(in the rows, 128 means zero)
The rows of A fall into a few groups, which share some directions, and each row is roughly a mix of its group's hidden directions.
A (120 x 12):
[[123  96 159 162 150 106 123 136 118 155 121 168]
 [114 102 166 168 150 113 127 118 144 107 111 159]
 [134 123 110 142  84 103 129 124  78 156 130 113]
 [121 166 107  92 105 164 129 123 134 104 127  98]
 [128 155  83 102 105 112 149 102 149 115 119 102]
 [132 131  76 117 119  82 155 104 128 145 120 122]
 [162 108 110 102 169  91 113 128 130 147 114 112]
 [132 167 139 103 128 172 152 122 161 102 119 125]
 [111 106 165 141 129 148 112 160 100 121 123 170]
 [114  99  84 122 173 131 140 159 142 128 138 113]
 [132 119  81 112 135 113 160 162 131 144 151  99]
 [155 158 115 102 116 125 166 103 168 124 123 109]
 [120 139  71 112 114  99 147 107 115 157 126 118]
 [128 159 148  97 124 184 143 141 147 111 120 134]
 [134 148  74 100 109 109 148 106 134 125 129  97]
 [140 129  90  98 127 140 146 111 156 146 105  85]
 [117 162  90 102  95 127 143 109 149 102 119 107]
 [117 157 101 131 147 128 166  98 157 106 130  98]
 [141 162 119 105 131 133 167 100 167 107 121 109]
 [138 157 123 124 157 132 166  94 163  98 120 116]
 [109 166 106  97 104 143 128 103 153 112 106 103]
 [134 145 144 106  82 109 140 140  89  99 119 110]
 [151 135 123 133 107 138 146 152 136  74 166 112]
 [139 144 146 102  84 107 141 137  89 100 124 107]
 [149 160 118 104 129 129 169 100 167 113 122 111]
 [169 101 144 103 117 119 155 134  90 148 120 105]
 [ 99 102 144 152 142 140  93 157  90 130 132 148]
 [148 130 146  86 109 124 148 159  85 120 116 109]
 [152 159 118 101 113 127 163 104 169 121 122 107]
 [133 142 127 109 152 149 145 125 189 102 109 130]
 [128 152 179 144 101 134 105  96 114 121 118 152]
 [149 146  93 115 127 104 145  97 160 128 133  88]
 [155 153 111 100 113 116 165 102 164 130 125 106]
 [156 148 159 121  76 118 117  96 128 110 115 135]
 [133 135  95 123  84 123 121 136  85 161 133 108]
 [120 100 154 178 139  92 130 101 120 123 131 148]
 [ 81 117 101 155 128 138 115 155 111 138 145  94]
 [156 154 112 103 110 118 162 101 167 128 125 106]
 [129 113  99 128 185 109 112 148 146 153 126 109]
 [ 83 108 110 149 161 167 133 150 142 121 131 139]
 [106 150 127 137  77 162 159 124 134 106 145 121]
 [116 165  90  98  96 140 140 116 138 106 127 101]
 [144 104 112 118 175  90 123 158 109 148 141 129]
 [163 120 167 104 126 134 119 131 115 133 113 180]
 [126 161 116 129  75 116 134 111 148  94 106 115]
 [135 158 108 120  84 121 145 113 159 101 100 111]
 [127 111 129 150  99 104 114 125  69 153 143 125]
 [ 91 145 126 121 141 155  87 164 110 128 150 145]
 [134 107  89 118 177 114 119 144 156 134 125 100]
 [150 133 141 107  80 108 142 130  86 117 123 102]
 [137 148 102  94  89 119 155 120 152 143 134  95]
 [161 111 147 105  96 117 111 140 110 162 124 164]
 [103 157 110 133 141 147 151 115 159  96 131  88]
 [139 114 125 128 163  85 125 161  97 144 157 137]
 [132 136 162 115 125 178 107 148 135  87 129 116]
 [116  97 104 161 138  82 115 124 100 151 140 123]
 [126 121 123 120 127 160 112  95 171 118  82 121]
 [143 165 134 100 128 159 160 115 167 108 118 119]
 [170 147 157 120 101  83 109 111 114 126 133 127]
 [170 144 130 104  96  92 135 119 114 162 122 115]
 [133 119 129 170  95 108 130  90 158 116 101 134]
 [101 128 115 152 168 150 105 124 170 136 136 155]
 [168 108 152 114 116 115 116 135 109 159 120 172]
 [100 134 139 170 118 115  88 101 127 113 158 145]
 [151 148  94 115 132 106 146  96 158 134 134  88]
 [151  88 157 160 159 111 121 147 114 143 146 144]
 [173 148 149 111  99  89 115 103 119 117 129 116]
 [140 119  83  98 126 124 167 144 127 161 127 102]
 [160  97 147  99 141 136 142 151  89 156 127 116]
 [ 81 119 106 167 162 136 126 143 107 128 140 109]
 [130 162 116 128 141 160 159 118 171 111 125  97]
 [ 84 121 113 161 150 156 123 153 156 108 143 130]
 [130 116 184 144 141 159 105 151 137 103 128 142]
 [126 166 121 111 138 158 164 116 165 104 123 106]
 [128 109  97 113 163 144 118 116 167 134  93 105]
 [115 146 131 151 135 123 114 130 144  75 170 104]
 [113 167  97  99  96 146 135 117 142 104 126 101]
 [136 151 144 102  85 110 145 134 106  88 115 110]
 [100 130 116 163 151 143  96 110 168 130 142 152]
 [164 124 129 121 110 101 173  98 145 118 106 105]
 [132 154 104 107 101 117 152 105 164 118 132  88]
 [179 135 121 109 135 110 169 111 151 154 120 130]
 [140 161 125  86  97 125 154 137 131  95 113 103]
 [157 130  91  95 113 115 153 126 142 152 120  89]
 [ 94 162 125 102 100 156 119 115 148 105  99 122]
 [134 149  91 101  91 144 116 146 101 153 135 105]
 [143 144 141 103  82 106 142 132  88 107 128 105]
 [107 112 148 136 152 122 109 118 115 178  97 156]
 [120 108 181 152 142 149 107 153 119 123 126 160]
 [109 125 180 133 132 158 106 136 140 110 100 157]
 [157 133 147  92 139 111 176 119 137 101 124 105]
 [125 135  72 113 118  93 150 107 115 156 126 118]
 [125 145 125 149 127 109 111 136 154  81 167 100]
 [110 135 159 144  82 162 133 117 123 111 116 163]
 [104 151 129 140  81 171 149 114 145 108 131 119]
 [153 154 162 123  79 122 118  91 125 123 111 131]
 [172 121 106 137 142  92 150 114 149 128 153  98]
 [161 126 135  93 111 119 143 104 100 165  97 133]
 [140 156 109 118  84 117 151 110 153 103 103 107]
 [147  87 157 158 159 112 121 147 110 147 139 149]
 [ 99 142 144 167 109 110 100 103 136  92 140 145]
 [126 143 142 124 142 138 137 115 188  86 111 136]
 [ 86 123  90 159 128 120 124 138 121 135 146  85]
 [115 159 108 133 148 141 162 106 162 102 129  95]
 [146 134  89 101 136 125 142 116 152 150 115  79]
 [ 96 123 100 141 118 150 165 170 124 154 145 135]
 [155 126 167  99 126 145 122 138 114 133 114 180]
 [156 154 115 104 120 119 167 100 167 123 123 108]
 [117 174 109 113 100 146 145 112 160  99 131 110]
 [115 164  98 111  92 126 149 111 155  96 120 118]
 [ 89 150 115 154 144 139 103 122 170 109 133 152]
 [150  97 120 154 142 104 136 151  94 149 166 134]
 [157 140 134 103 102 105 169 110 135 100 111 102]
 [ 86 121  95 156 127 116 119 132 127 120 145  78]
 [126 115  79 113 139 123 163 162 130 147 147 104]
 [115 121 157 149 114 129  75 119 130  83 124 139]
 [128  94 169 155 157 121 112 140 115 151 120 161]
 [170 146 127 101  95  92 142 117 112 146 133 107]
 [143 150 104 116 103 147 146 144 126  89 165 101]
 [135 101 164 141 161 149 100 148  99 156 137 134]]
Each list below has one row that fits no group; the rest each fit one group, if only roughly. Name that row.
  J_204: [ 93 117 101 131 159 176 131 129 159 130 109 123]
  J_560: [ 98 135 161 163 144 130 113 141 102 107 159 154]
  J_807: [102 109 168 144 132 145 100 144 106 135 108 168]
  J_964: [121 126  89 113 125 156 145 116 172 119 114  90]
  J_608: [159 138  88 120 132  98 153 103 146 137 143  93]
  J_120: [135 141 172 145 107 107 100 120 106  97 144 154]
  J_93: [167 123 129 109  88 109 157 119  99 132 117  97]
  J_587: [141 138 161 131 113 133  93  85 149 110  94 137]
  J_241: [135 140  96  88 107 153 120 154 105 158 131 104]
  J_143: [130 114 141 152 137  85 127 143  94 157 158 154]

J_143
  J_376: [146 138 160 125  78 142 130  93 131  99 109 136]
  J_565: [109 170 128 113  82 119 119 138 114  87 122 123]
  J_610: [ 99 131 127 125  99 151 103 156  79 149 129 113]
  J_375: [108 122 163 158 103 146 117 122 114 106 124 176]
  J_338: [131  95 152 173 151 114 139 100 153 129 110 147]
  J_590: [152 130  89  99 141 109 138 126 145 149 125  80]
  J_929: [122 113  87 115 120 143 170 159 122 166 126 124]
  J_568: [110  96 142 143 122 124  84 151  88 136 132 154]
  J_296: [112 112  90 117 133 151 171 162 122 159 132 121]
  J_515: [102 108 159 164 156 126  98 125 115 120 152 157]

J_610
  J_323: [152 154 133  82 100 103 151 126 115 101 106 127]
  J_10: [146 141  74  92 112 122 147 123 115 120 138  97]
  J_537: [140 149 107 108 134 139 157 120 184 113 101 117]
  J_707: [111 102 172 162 136 125  95 119 108 116 149 148]
  J_951: [162 130 121 103  97 114 145 113 134 171  94 120]
  J_724: [114 127  87 128 142 148 143 129 167 103 141  87]
  J_137: [142 145 153 118  79 142 120  91 136 100 105 133]
  J_345: [142 155  87  95 115 140 160 131 156 131 110 104]
  J_916: [129  98 134 163 146  93 137 127 115 165 127 164]
  J_177: [145 153  86 109 118 114 145 106 151 118 141  86]

J_323
  J_686: [139 124 172 114 107 128  92 129 113 108 121 172]
  J_967: [ 90 105 126 154 114 134  83 155  99 124 141 121]
  J_892: [152 155 140 104 103 130 168 100 155 109 118 106]
  J_275: [106 129 164 156 103 107  98 111 106  99 143 145]
  J_592: [144 161 116 117 129 135 168 104 170 112 125 100]
  J_23: [155 142  96 125 119 107 146 108 160 105 146  87]
  J_713: [148  94 155 143 149 120 110 140  98 146 121 172]
  J_836: [150 144 100 109  98 101 162 138 115 154 145 100]
  J_451: [177 129 145  85 104 125 142 133 137 155 118 149]
  J_98: [ 97 117  98 136 146 142 161 170 122 129 163 125]

J_892
  J_913: [147 135 172 128 120 100 105 122  90 147 119 161]
  J_821: [143 132  91 110 124 106 168 153 121 153 152 101]
  J_831: [154  99 147 138 145 107 117 134  95 154 126 173]
  J_232: [118 116 151 132  96 164 123 112 135  82 112 158]
  J_925: [101 166  86 103 102 126 142 103 122 144 111 126]
  J_882: [138 163 163 141 129 127 125  83 144 103 118 157]
  J_486: [131 160 116 121 133 145 163 112 173 108 127  94]
  J_371: [148 117 143 127 166  86 106 145  98 149 132 152]
  J_942: [116 124 166 158 137 116  96 130 111 108 132 175]
  J_543: [165 144 115  96  95 104 150 120 125 159 123 104]
  J_905: [152 156 111 113 134 128 175 103 168 121 125 112]
  J_982: [ 93 134 126 149 168 149 102 131 163 121 140 157]
  J_337: [163 128 109  98 104 111 147 120 135 171 100 115]
  J_472: [153 145 102 105  96 104 159 135 124 152 142  94]

J_882
  J_943: [112 160 115 125 115 150 145 121 167  97 132  86]
  J_101: [ 89 109 133 137 122 155 103 173  96 138 140 125]
  J_952: [143 130 157 121 125 134  88  92 152 115  86 134]
  J_60: [ 85 108 131 162 121 129  84 150 106 114 140 123]
  J_711: [ 95 153 129 134 113 162 141 116 137 104 127  77]
  J_63: [ 94  92 127 159 127 117  89 153 100 132 140 127]
  J_773: [ 89 100 135 147 118 133  88 159  94 130 136 136]
  J_171: [109 164 129 110  81 130 106 146 109  92 128 120]
  J_900: [173 135 150  99 111  98 122  95 103 134 112 125]
  J_412: [ 84 114 101 144 147 162 152 161 129 139 142 134]
  J_614: [141 149  98  97 121 149 153 128 172 127 102 105]

J_711
